128 stands for zero in the data rows.
Some points, one per row:
[121 101 126 135 124 117 154 122 121]
[102 109 154  84 100 158 113 131 128]
[ 70 164 131 150 107 204 115  89 137]
[157 142  97 169 183 127 119  91 146]
[207 102 187  95  87  84 116 157 119]
[138 178 101 174 146  85 167 108 100]
[140 169 129 145  85 117 115 138 111]
[150 121 140 126 121 127 162 169 107]
[127 100 151  81 113 107 110 173 136]
[143  93 124  99 151 124  87 147 157]
[ 97  69 124 105  79 151 107 199 102]
[165  94 137 104 110 127 151 193 112]
[148 170 119 153 137  86 150 107 133]
[151 119 127  93  75 103 126 170 119]
[ 78 181 110 158 140 142 120 133 118]
[177 161 128 220 183 152 155  46 156]
[161 123 155  76 110 103 128 188 132]
[110 105 161  88 158 146  81 123 132]
[174  22 129 139 115  97 132 151 143]
[146  79 135 104 109  81 131 219 103]
[142  47 128  66  86  90 102 206 121]
[152 126 166  98  89 102 116 163 113]
[118  72 165 109 134 108 133 144 137]
[117 175 123 148  94 158 161  94 102]
[ 58 120 106 122 114 175  98 143 115]
[177 169 115 151 170 116 161 118 155]
[101  54 145  94 132 122 111 164 155]
[154 174 113 160 194 126 135  69 173]
[183 118 129 146 138 101 147 119  97]
[157 205  74 240 134 141 191  49 133]
[178  88 149 125 111  77 142 171 141]
[ 65  58 114 111 127 173 139 138 135]
[100 149 158 110 101 137  80 105 118]
[142 175 107 158 173 158  93  65 147]
[109  73 144  63  54 163  93 209 120]
Here are 16 more points, each followed by its number:
[176 140 112 163 199  96 100  45 149] 0
[157 104 111 139 194 128 117 121 151] 1
[148 177  98 189 184 120 125  75 179] 2
[111 192  68 211 171 126 168  94 137] 3
[114 147 165 102 144 156 158 115 127] 4
[152 110 134 118 121 104 128 153 105] 5
[167  51 164  61  70 121  93 203 139] 6
[109  92 158 129 124 130 130 122 124] 7
[139 160 132 146 132 125 172 109 123] 8
[136 162 109 151 138  90 138 143 100] 9
[121 107 133 102  97 151  62 157 131] 10
[ 90 160  97 146 150 130 142  91 118] 11
[157 134 166  85 144 129  93 112 147] 12
[172 168  97 176 121 121 183 114 110] 13
[152 152 105 108 126 102 107 152 135] 14
[117 126 101 172 166 131 144 118 128] 15
Which two of these numbered points are nearest to each point below, ignoring the direction in which the first points spread most? Their numbers follow each, nearest first.
[232  80 184  94 115  91 115 156 136] > 6 0
[ 77  93 150  61  83 107 104 190 103] > 11 8
[101 158 113 153 104 105 145 132  84] > 9 11
[113 107 140  95  91 149  73 158 119] > 10 11
[147 188 166 117 132 157 141  98 145] > 4 12
[157 171 161 114 115 124 148 128 130] > 8 5
[ 82  92 176 112 128 111 128 152 120] > 7 11
[161 149 103 156 121 101 171 128 114] > 13 5
[ 91 103 138  79  76 168  82 138 131] > 10 11
[156 215  73 150 168 103 142  89 157] > 14 2
[124 162 111 152 183 136 123 112 162] > 2 1
[163  39 174  60  90 143  80 169 126] > 6 12
[ 80 164  92 173 170 131 160 129 123] > 3 15
[174 211  90 171 187 133 156 112 142] > 14 5
[142  44 125 122  55 111 128 211  98] > 13 5
[175 146 113 142 128  91 173 114 121] > 13 5
[103 136 138 178 159 135 156  93 137] > 7 15
[178 109 133  71 117 135  98 165 162] > 6 12
[161  73 159  59 105 109 102 193  83] > 5 8
[132 214 116 150 143 152 165 110 111] > 8 4
[147 152 109 168 166  98 153 108 119] > 5 9
[154 121 117  99 140  92 114 141 137] > 14 2
[ 85  99 145  57  90 149  60 144 131] > 10 11
[117 208 116 197 111 141 180  86 115] > 8 13
[148 129 137 124  97 107 129 143 102] > 5 8
[ 94 157 147 118 135 163  87 153 164] > 10 2
[122  55 176  75 107 130 100 171  97] > 7 5
[157 157 145 106 134 142 116 119 152] > 12 6
[133 184 124 187 159  93 152  87  99] > 9 5
[104 183 106 155 144 137 135  83 131] > 11 8
[156 122 138  86 137 102 130 175 152] > 14 2
[132 154 133 140 120 133 145  96 129] > 8 7
[102  73 190  44  91 120 106 191 122] > 4 7
[172 182 124 191 128 113 163 107 146] > 13 8
[ 70  89 128 108  93 136 109 169  97] > 11 7
[126 114 108 150 158 124 145 126 145] > 15 2
[142 166 151 160 178 138 140  62 175] > 12 7
